Each path below is one point turned by a fixed rotation once a step. After each direction that follows a path, write how fast that rotation turns it, in degrees per step (0 if it stays still).
Each turn is a multiple of 5 degrees from 10 to 175, or 0.
Each row of a path follows its step; steps can be skipped.
Rotation 1:
step 0: [-13   5 -15 -12  13 -26  -6  -7  18  -7   1  -2   8 -35  13  42   5 -12
 -13   8  -3 -14  21   8 -17  19   8 -41   7  20  -8  14 -22 -12  -2   7
 -27  44   6  -2   5  18  -1   0  33   9  20 -16]
step 1: [-18 -50 -10  -9   2   0  10  10  -5 -35 -11  11 -27 -11  -6  19 -18  15
  19  12  29   9  32 -12 -40  20 -15 -31   6  12  17  18   3  -4  -5   3
   2 -10   5 -10  10  21  26  10   3 -13  14   2]
step 2: [-14 -30 -25  -8  -3  19  -3  -7  19 -27   1  -5  -9  -4  16  10  20   3
  10   2  18  -4 -27 -25 -18 -16  40 -23   7 -36  27 -18 -13   5  -2   2
  -7  21  -5 -21  -3  10  18   6 -25 -33 -23   7]
step 3: [ -5   0 -10   9   6 -24   4  14  19   6  11   9 -26  21  26 -25 -20  -6
 -21  26 -12  16  11  -6 -28 -12  39 -21  24 -27   8 -30 -18 -26  17 -19
  10   1 -13  11   7  13  11  14   4  11 -15  25]
step 4: [ -2  28  -6  21  32 -41 -23 -14  -2 -13   7   2 -23  15 -10  21  23 -16
 -19  11 -14  19   0 -34 -19  23   9   3  17 -13   0  22  11 -24 -15 -11
 -11   7 -40   3  22  12  11  -2   5  -8 -12  -7]
step 6: [ 36 -13 -34 -13  16  23  -8  25  16   9  -7   4   0  -6  21  21 -13  21
  19  10 -32  -3  -4 -12 -22  21  -4   6  40   3  22  10  22  15  14  -4
 -27  20  -2  -1   0  -5  21  -1 -32  -3   2 -18]
step 9: [ -7 -10 -14   5  -7 -37  -8   3  28 -26 -15  27 -13 -16  -9  12  -8 -38
  20  38   5  12  -1   5 -10  13   8 -36   5  26  -5  15  -2 -14   2  18
 -15  27  -4   1 -30 -11   4 -13  30  -7 -16 -12]
step 10: [-13 -29  -8  16  -2  22 -10  -1 -11 -23 -28   2   6  33 -22   9  -4   6
  22   5 -10  -1  33  -1 -46  13  11 -51  16   9   1 -11  24   0 -22   0
 -21   8  -9 -18  -6   9  14  -7  -7 -14  -6  15]
step 12: [ -6   9   8  -7  11 -32  13  23 -18   9  23  -7 -31  -4  12   3   0  31
 -30  18 -17   0  27 -15 -42  10  20 -17  21 -18   7   7 -33   3  28  15
  18  19 -24 -14   5   7  18  -4   9   1  -5  18]
Directions:
[  5  -1   0  -1  -5   5  -4   6  -1   1  -5  -6  -3   0 -10   7  -4  -2
   4   2   3  -9   6  -1  -2  -6   0  -8  -2   6 -10   2   1   7   0   4
   6   8  -4  10 -11   5 -15   7   1   1  -6  -5]  35
[  0   9   0  16 -13  -6  -5  -5   1  -1  -8   8  -5  -7  -3   1   4  -6
  -2  -9  -3  -7   0  -3  -3  -1  -6  -2  -1   8  -1   9  -5 -10   5   0
  -2   2  -1   1   5   0   2  -1   2   7   1   4]  80
[  4   6  -1   5  -4  11  -2  -9  -4  -8   1   3  -3   3  14  -1 -10   8
  -2   6   3   1   5  -1  -2 -10  -1   1  -7   0   7   8   0   4  -2   4
   0   5   0  -7  -5  -3   2   7 -13   5   0   1]  80
[ -2   0  -4   4   0   4  -2   1  -1  -4   6 -10 -10 -11  -3  -4   3  12
   7   0   2  -3  -4   3   3   0   2   2  -9  -4  -6   2  -6 -12   4  -9
   5   1   0  -1  -6  -9   1  -8  -4 -11  -4  -6]  115
[ -1   7  12   3  -1   5  -5  -7  -2  -4   5  -5  13  -4  -2  -1   1   1
  -1  -5  -2  -1  -6   1  -4   2  -2  -9   0  -4  -2  -3  -1  -1   5   6
  -8  -3  -4  -8  -3   8  -9   2  -2 -15  -2  11]  135
